Rotation paths and how fast each direction turns (degrees each step)
Each turn is a multiple of 5 degrees from 10 to 175, or 0.
Each row of a path follows its step; steps can be skipped.
Rotation 1:
step 0: [ -3  -9   4  56  -7 -14  26 -30  10  20  -3  15 -41  25   6  29  17 -20
 -24  -2  -7   0  -7 -29 -37  29  14  -6   3   3 -11  -4  -7 -46  54  -3
 -42  33  70  16  37 -13]
step 1: [ 28  -8  39  20  16  -6   7 -25   3  22  -3  35  -5  39 -46 -11  26 -20
 -30 -56  15  24 -20  25  -9 -11  -1  18  -8 -33  18  46 -17  34  24 -34
  20  16 -31  33  43  23]
step 3: [-13 -13   9  24  18 -34  55 -11  48   0  10 -35   6  10  34   4 -46 -47
  30  29 -12   3 -34 -21 -19  37  45 -35   4  -9 -26  18  -5 -19  -5  32
  -2 -12  16  37 -12  21]
step 5: [-23 -54 -17  25  -8   6 -27   8 -62  34  29   1  13  -5 -25 -42 -17 -14
 -27 -21  18 -14   0 -29  26   5 -35  -4  64  23   2  29  22  -2  23 -35
   2 -27  18   3  12  22]
step 6: [-16  -9 -48  11  19 -54  47  28  -1   6  22 -13 -47  25  32  24 -44 -17
 -15  -2  28   1  22  16 -13 -18   6 -14  17   6   8  66  21   4 -25 -40
   7  -5  -9  32 -28 -11]
step 7: [ 68  37   7 -19  22 -16  25  10 -15 -14   4  34 -39  16   1 -29 -22  15
 -18  45  13  33   9 -29  19  22  41 -31 -15  32  -7  29 -16  47  -8  17
  -5   9  16 -11  19 -35]
step 10: [ 22  20 -27 -20  37  36  47 -55 -24  25 -25 -19 -11 -20  -2   1 -28   5
   5   5  18  33   6 -29 -26 -40  14  23  -7   2 -10  42  25  43  30  23
  19 -47  14 -11  35  -4]
step 11: [-12  27 -31  -7  28   9  10  -1 -13  45 -53 -12 -16 -23  -7 -10 -16 -26
 -23  21  32  40  -9  22  38  71  25  48  18 -13  24  -5  23 -33 -19  14
 -32   2 -20  -3  15   2]
step 12: [-15 -24   6  68  29 -23  29   4 -11 -18 -15  48 -23  -3   7   4   6 -43
  22  -8 -30  10   8 -18  16  27 -32  33  -1  56 -27 -19  21  -1 -14  23
 -13  54 -14   5  23  15]
step 13: [ 24 -25 -16  50   8   1  -2 -21  12  20   2  -3 -30 -45  -6  24  15   5
 -29 -32 -15  56  28  -4  21 -46   8  -8 -11   2 -55   2 -20  44  50   5
  11  -8   4  46   7  28]
step 14: [  2  23 -15  44 -22   5  18 -15 -16 -11   0 -15   9  10 -16 -13 -35 -14
 -31 -27  45   5  19  35  48  15   8  -8  33 -80   8  23 -18  21  32  46
 -35 -12 -25  -4  -2  -9]
Speeds:
[  2  -4 -15  -9 -11   3   6  -6  -6  12   2 -11   4  -5  -2  -8  -4  -1
   8   5 -12   6   5  12  -2  -2   9  -9   6  -5  -4  -3  -6 -10   5 -13
 -14  13   7   3   4  13] -> 135
[  1   4  -7 -14   3  -2  -1   6   1   0 -16   0  -8  13   9  -3  -9 -13
  10   2   7   7   6  -8  -4   0   8  -6   6  -4  -7  -3 -13  -6  -4   5
  -9 -16 -15  -9  -2  -8] -> 90
[ -2   1   4   5  -8  -7  -3  13  -7  -1   2  11  -8  11  -4   3  -2  20
  -1  -3  12  -3   9   1  -9  -6  13 -11 -10  -9   7   5  -4   1   8  -6
  -9   8  11 -12   1  -8] -> 45
[  4   2  -1   3   0 -11  -1   9  -4   1   8   0  13   7  -2  10   2   1
  -4   4   8  12 -19  -8  -1  -4   1   3  -1  11 -10 -20  -4 -13   2   2
  -3  10  -5  -1  16  -2] -> 90
[  1  -7  -7  -2 -12  -5 -13  -6   2   2 -11  -1   3  -7  10  -9  15   4
  -2   1  17   4  -3  -3  18  -2  13   0  11  -5  -5  -3   7   4  -1   1
  12  -5  13  -8   6   1] -> 125
[  3  11   7  -4  -6 -14  12  -4  -4 -22  -4   2   2  -2   3  -5   4   3
   0  -6  12   2   3  10   2   0   7   7   7  -7   8   0   3 -10  -3  -8
   3  10 -19  11  -6   8] -> 140
[ -2   0  -7  -5   6  -1   1  -1  -8  -7 -15   6   0  -8   1   9   5   1
  -7  -1 -11  11   5  13   1  -6   2  13 -11   2  -5   1  17  -2  10  15
 -14   1  -2 -15   0   0] -> 25
